A state moves one step at a time under one of 6 hidden systems, and each row is a state written as 20 numbers. Each run below is a few steps of one system.
F, path 1, 8 rows:
17 7 16 -9 -24 11 13 -9 -29 50 26 -10 28 8 7 7 -11 87 -14 20

-9 -5 -24 -18 -8 5 25 -7 16 -50 49 -8 -4 48 32 27 -36 -39 -29 5

11 -26 -24 -43 -10 35 -9 -25 26 59 3 39 0 -17 -25 37 36 16 -8 -1

37 -6 19 8 1 -22 14 -59 25 -44 5 -49 55 3 14 -3 17 -17 -7 34

-17 -61 31 13 -21 27 10 4 12 20 -10 18 -1 -37 -11 6 -35 11 -66 -24

-21 31 43 -37 -34 -21 23 -5 -20 28 38 -20 41 35 35 12 39 -10 -4 11

-15 1 -47 9 -40 40 25 -36 -4 -20 -15 28 -31 -29 24 27 -22 -13 -28 38

-9 -49 3 -29 34 16 12 -49 -22 28 26 -25 15 35 -10 5 33 52 9 7
F, path 2:
-6 -23 37 14 44 10 -37 42 -24 32 -18 -3 -8 -24 -33 -51 1 9 6 -39

-23 55 23 19 -13 -58 0 48 -8 -20 -23 -2 -9 16 16 -8 9 -35 36 -16

-2 37 -34 19 7 39 -25 32 -48 20 -23 23 -47 -38 -4 -33 -19 11 18 11

-25 -2 -13 1 61 -26 -9 5 -25 -30 -3 -24 -27 52 -5 -19 21 -3 59 -15

28 20 -29 30 1 -27 -21 40 27 -2 -37 33 -27 -13 -33 12 -33 38 28 -22

40 30 10 -5 48 5 -44 42 -13 -3 36 -30 14 14 -11 -54 -9 -17 20 -11

-23 0 -4 13 13 -17 -22 38 25 -18 -42 32 -36 -17 -19 -4 8 -68 17 -39

14 43 20 18 12 -9 -29 12 -37 35 -35 -6 8 -36 -14 -44 37 21 44 12
L, path 3, 8 rows:
13 -10 -14 33 -23 -45 21 -8 57 -53 -34 12 -3 2 -3 41 -32 -2 -3 -6

49 4 47 7 16 0 -18 13 -7 21 34 -40 52 -3 -10 -38 -20 41 -19 -1

-35 26 8 -30 -6 7 -9 42 -8 7 24 15 -18 15 22 -7 17 -83 -5 -23

-3 -1 -16 33 -8 20 -9 -25 -16 16 -70 23 -25 -66 -16 -11 23 14 17 23

-15 -41 -5 4 37 -10 30 -48 -15 -51 18 -49 3 51 15 1 -2 16 10 11

-10 -10 15 3 -18 -23 -2 60 19 32 6 32 -12 21 -19 27 -39 45 -14 -51

42 80 -29 -13 -20 25 -14 6 -21 12 29 -2 13 -9 22 -14 -4 -4 11 46

1 -57 -15 -25 22 37 -12 -32 38 -4 -4 15 -7 -19 -23 9 25 -57 -20 -9
A, path 4 (8 x 20):
22 -16 -4 -35 -31 43 -4 -10 39 36 26 30 20 -30 -4 26 1 -31 -53 1

10 1 48 -9 5 -20 5 -46 1 -2 0 -42 56 -2 10 -18 61 -30 9 23

-20 -43 41 30 -7 28 6 5 -6 -15 -10 -7 0 -43 6 -28 -38 -31 -62 -12

-34 21 56 -15 -12 -10 8 25 -55 51 22 -20 21 18 19 -20 17 29 -1 -9

-43 16 -27 -1 -41 29 35 -12 -31 -21 7 12 -31 0 49 17 -18 -32 -27 30

4 -36 -6 -40 1 36 13 -48 -13 49 34 -3 19 13 -4 20 24 51 -15 18

7 -15 16 4 -22 -31 37 -39 35 -54 17 -29 36 27 26 29 -11 -22 -27 13

43 -1 32 -14 -19 32 -20 14 20 38 36 0 43 -35 -8 -14 -20 -6 -56 -4
G, path 5, 8 rows:
-36 -6 8 -33 4 -48 16 -3 21 1 5 3 1 62 2 39 50 -22 32 -26

44 11 -25 19 -50 2 9 -12 42 0 -21 29 10 -37 -6 39 -34 36 -24 23

16 -11 48 -33 13 15 -9 0 1 19 61 -36 52 15 9 -24 12 -29 -33 -6

-41 2 15 15 -28 -13 -6 39 12 19 -52 46 -32 -35 -9 9 12 -40 -3 -33

14 22 16 24 -20 12 16 -46 -44 4 -11 -33 28 -28 27 -24 10 35 -1 57

-57 -49 5 -7 17 7 24 7 -12 -32 27 -8 -28 43 19 6 -27 -31 -27 -28

-9 29 -18 -14 -35 -20 11 6 -6 51 -14 36 -10 14 -4 44 23 64 31 3

37 10 -26 -18 -14 13 13 -43 32 -44 35 -18 28 8 26 17 -8 -47 -24 40
G, path 6:
11 -49 23 50 25 12 -4 -5 -8 -16 -28 -23 1 -37 -21 -35 -43 40 -27 -8

-24 39 28 3 21 -36 -5 53 -45 -2 21 -25 -5 47 15 -30 -6 7 33 -24

0 36 -73 4 -8 38 -9 13 -19 -6 -11 37 -55 -14 4 7 -24 -4 16 22

17 -33 -23 -32 51 24 -10 -57 -7 3 21 -26 11 24 -14 -7 47 10 26 20

8 -34 -4 18 19 -49 -4 12 61 -37 -28 11 -8 18 -32 27 -12 -5 15 -42

67 42 14 15 -10 -6 -23 29 4 22 16 -12 37 -16 -13 -19 -33 53 -1 8

-4 18 5 -12 24 30 -31 40 -8 -12 26 -4 -13 -7 7 -44 -5 -84 -8 -16

-23 -13 -6 20 17 15 -16 -13 -30 30 -63 20 -33 -42 -26 -19 40 19 35 3
X, path 7, 8 rows:
40 68 -49 -28 6 -4 -25 10 9 -1 21 11 -3 23 -2 7 21 -16 51 20

19 -50 -23 5 6 0 -12 -6 66 -9 -32 36 -14 -23 -43 32 -7 -6 -11 -28

19 6 39 9 41 -55 -18 1 4 -9 -13 -39 33 23 -19 -26 40 7 49 -16

-15 -1 -6 31 21 3 -20 64 -6 -27 -12 13 -43 -8 -9 -26 -54 -26 -7 -36

0 19 -15 -17 22 21 -29 7 -36 61 -16 19 -19 -14 -24 -18 43 36 45 1

0 7 -67 21 10 -7 7 -24 18 -57 -35 14 -39 5 -1 23 -6 -17 33 18

22 -52 5 5 37 -13 -5 -10 17 11 3 -12 10 25 -39 9 -12 78 9 -25

14 53 -11 -10 14 -40 -15 50 11 -27 30 -7 -3 52 6 1 -15 -26 35 -20
B, path 8, 8 rows:
17 60 25 35 -41 -18 8 26 -10 -29 0 -19 22 -22 36 -22 -39 -25 -19 21

-43 -18 0 -11 -18 55 4 27 -37 36 17 29 -33 -16 12 -6 -30 -3 -46 -14

-44 11 -14 -29 -37 -16 40 -37 -4 6 -3 15 -6 32 30 49 45 -10 14 19

38 -21 -9 24 -27 -1 25 -40 23 -11 -8 -6 25 -15 -5 27 -38 67 -28 26

11 -12 50 -27 3 -4 4 15 6 11 67 -33 47 35 12 -8 -13 -9 -37 -19

3 23 3 -6 -48 -7 -5 34 48 2 -13 42 -1 -28 3 29 -6 -65 -26 -18

3 2 2 -10 -22 56 0 -46 -28 33 -9 2 12 -55 13 -17 31 -13 -24 42

-52 -41 42 30 -12 -27 41 -29 -16 -35 -25 -28 3 8 24 2 -1 -3 -21 -4
X, path 9, 8 rows:
-16 -8 -51 -38 -4 14 1 -30 15 29 -13 43 -31 8 -13 46 52 -9 27 5

33 -10 -1 37 -8 -50 19 -36 42 -43 -35 -15 22 1 -10 26 -9 37 14 13

23 -26 29 -2 47 -5 -19 31 7 -18 49 -37 21 35 -11 -31 -37 -2 -14 -33

-30 40 10 -20 -16 -8 -21 69 -9 44 2 40 -23 6 -1 0 14 -30 14 -37

29 27 -25 25 -15 20 -19 -21 4 7 -55 24 -8 -70 -14 -10 17 -4 15 35

-10 -66 -14 3 59 9 7 -57 1 -41 -10 -29 -10 16 -16 -9 22 -6 15 2

-40 -5 20 16 3 -49 24 35 -19 -5 0 -7 -15 54 5 14 -27 53 15 -33

51 62 -28 -3 -9 24 -25 45 -13 20 33 9 3 -8 0 -14 -44 27 2 13
L, path 10, 8 rows:
1 12 -25 -60 -3 24 11 -31 3 5 60 -8 16 41 25 24 29 -35 -5 21

7 -21 7 8 -38 -17 3 -8 60 17 -48 41 8 -43 -25 41 16 -7 -17 -14

28 22 43 20 -6 -21 12 -33 -14 -29 9 -58 56 -2 25 -29 6 3 -5 36

-46 -42 44 -4 -2 16 1 40 -6 10 14 7 -12 -7 4 -13 -23 -43 -50 -47

-30 47 0 9 -30 7 9 0 -58 42 -30 12 -15 -21 20 -9 30 32 25 28

-15 -45 -45 3 4 37 29 -46 0 -46 11 0 -28 9 16 20 -32 -6 -29 21

3 -25 20 -21 -10 -24 10 -8 14 54 9 9 24 25 -20 39 18 76 2 -19

29 62 -11 -3 -51 -18 12 18 24 -31 30 -1 22 10 35 22 -32 -33 -19 23
B, path 11:
58 9 -17 4 -20 34 -20 -20 18 41 -14 21 20 -57 -22 3 -1 39 -13 27

-20 -32 37 -6 31 5 10 -25 -14 -38 29 -50 21 20 21 -33 13 -56 -20 -1

-20 9 28 28 -38 -36 0 46 18 28 -54 40 -10 -32 -16 16 -5 15 -1 -33

15 54 -23 -8 -12 40 2 -17 -53 2 31 -20 6 -6 38 -27 -2 -4 3 55

-53 -74 -6 7 11 4 27 -5 7 -19 -10 16 -37 21 -5 27 -26 4 -27 -34

25 47 12 -22 -32 -37 2 -6 5 45 7 3 40 20 1 30 41 46 31 14

41 -14 -23 18 8 24 -1 -11 26 -62 23 -16 6 -10 6 -10 -62 -26 -39 14

-28 -34 48 -34 6 7 -13 21 2 65 8 17 11 -5 -21 -1 39 -11 -14 -44
A, path 12 (8 x 20):
20 47 -15 -35 2 -28 -14 44 10 22 44 9 6 56 -5 22 -1 17 33 -17

21 28 -52 -9 -17 12 -14 -15 40 -20 -21 35 -17 -25 -3 24 19 -61 14 18

29 -41 8 5 51 4 -28 -34 12 14 -30 -15 16 -27 -45 -25 41 19 24 -3

-15 -16 34 50 14 -52 5 32 11 -48 -33 -18 -7 6 -5 -17 -34 -3 4 -34

7 51 -4 7 -10 12 -27 72 -33 43 6 25 -24 -12 -5 -24 -32 27 6 -15

-35 31 -50 -23 16 4 3 -8 -27 -11 -3 13 -45 33 15 10 38 -30 53 14

10 -49 -41 9 2 13 9 -43 26 5 -38 30 -21 -22 -31 37 1 46 2 6

49 4 8 17 27 -45 -3 -4 21 -33 13 -42 34 35 -13 -3 -20 45 22 -2

Which system made each run below?
path 13:
55 30 43 18 -18 -16 -28 36 29 17 -2 -4 46 -40 -15 -22 -21 -3 -20 -8

-12 18 37 14 5 28 -24 36 -34 8 -3 -9 -2 -42 9 -59 -5 -58 -23 -6

G
path 14, 2 rows:
-42 -49 -6 -8 17 -31 22 -42 20 -14 -36 8 -16 27 -12 37 49 -5 27 -15

46 -1 5 48 -20 -11 5 -5 15 -12 -26 -5 19 -35 -12 0 -50 64 -19 15

A
path 15:
46 -33 -8 -3 51 15 -26 18 21 -15 43 -18 12 22 -29 -15 -45 21 -14 -24

-3 36 23 -14 -20 -52 -10 48 40 8 -4 23 10 19 -5 24 19 -46 18 -36

A
path 16 (2 x 20):
29 -22 -53 -15 31 45 -5 -14 -11 -5 42 -7 -15 24 -9 4 -41 48 -7 15

10 -5 -3 -31 -7 -46 9 2 59 -8 22 9 19 54 -8 53 17 -12 13 -28

A
path 17, 2 rows:
32 27 48 33 -9 -43 -16 22 30 -25 -27 -17 37 -29 -4 -26 0 -42 2 -9

-19 -31 30 14 42 35 -29 23 -29 7 -12 -10 -15 -35 -14 -58 1 -39 -16 -25

X
path 18:
66 62 -3 11 6 0 -42 24 3 14 -4 -5 25 -33 -15 -35 5 -1 25 17

-28 -33 -8 8 49 40 -18 9 -24 -28 -1 -9 -38 -10 -4 -44 -12 -57 -7 -15

B
path 19 (2 x 20):
36 -52 16 -7 12 34 -15 -42 41 8 -4 -4 34 -45 -25 -6 16 -18 -37 5

-49 -10 50 2 11 -47 18 -4 -10 -26 -9 -32 13 32 20 -10 38 -47 15 -18

X
path 20, 2 rows:
0 2 -75 15 0 37 8 -21 -10 -37 -10 19 -50 -7 11 14 -36 1 2 31

12 -46 -6 -27 57 -2 -14 -18 5 22 20 -14 7 42 -37 4 26 49 30 -20

F
path 21:
-36 -41 26 6 -1 -28 -4 35 36 10 -35 33 -18 -6 -27 19 5 -26 -11 -61

22 64 7 35 -9 -15 0 0 -47 -8 -14 -28 14 -13 19 -36 -7 37 30 40

L
path 22 (2 x 20):
3 3 -3 7 42 -53 -23 37 27 -26 -14 -2 -14 40 -28 1 7 -6 48 -43

43 39 -15 29 34 -8 -40 48 -4 -18 -8 -5 -13 -9 -22 -41 -36 6 31 -9

L
path 23 (2 x 20):
-11 59 -4 19 -11 -10 -15 76 -28 6 -2 20 -33 3 9 -17 -41 -3 13 -21

30 10 -48 -17 12 54 -34 -12 -5 39 -13 33 -20 -41 -26 -8 21 7 15 20

X
path 24, 2 rows:
-4 -63 13 4 -24 30 11 -30 27 30 -22 25 5 -47 -18 19 -2 17 -53 -5

-15 16 71 -2 -21 -51 19 -1 -4 6 7 -34 51 20 23 -3 31 -10 -2 -8

G
path 25, 2 rows:
-40 -52 -16 25 39 -5 -6 17 1 -14 -46 24 -55 0 -31 0 -6 2 19 -41

11 33 -14 20 29 -26 -12 14 -34 4 -19 -14 -12 19 -15 -19 6 67 63 7

X
path 26:
11 27 44 37 12 -13 -7 16 -53 0 -5 -46 22 -10 9 -56 -16 37 9 14

-50 -18 -15 -19 22 39 -3 33 -31 -2 30 12 -47 22 14 -13 -20 -43 -17 -25

L
path 27, 2 rows:
-1 -11 -24 -4 52 58 -36 15 -36 7 10 -1 -34 -18 -16 -51 -3 -21 7 -3

-33 -8 -38 -15 32 -17 -3 -13 -6 2 -30 18 -41 33 -17 21 48 5 62 -12

L
path 28 (2 x 20):
8 16 -16 10 -60 22 19 14 13 2 10 28 -7 -24 21 29 -60 10 -54 12

20 -7 12 -41 -14 37 4 -45 -9 48 36 -12 42 -11 9 3 39 10 -23 32

L
path 29:
27 -5 -12 -25 -10 33 -23 14 48 2 18 27 5 -28 -9 8 -9 -72 -40 -11

5 10 32 2 1 -21 -10 -36 -2 23 -40 -12 33 -31 -9 -16 76 -13 31 17

L
path 30:
27 21 -12 18 -21 -11 15 24 16 -46 36 -14 6 25 24 11 -76 10 -29 5

-2 -18 0 -53 -8 37 -12 21 16 58 41 35 1 6 -13 20 6 -11 -34 -27

B
path 31, 2 rows:
5 -4 -46 -16 21 -11 19 -58 6 -41 8 -20 -3 44 10 25 29 -4 38 31

38 -53 -17 16 12 10 -6 -15 43 3 -15 13 4 -19 -41 19 -34 58 -19 -11

F
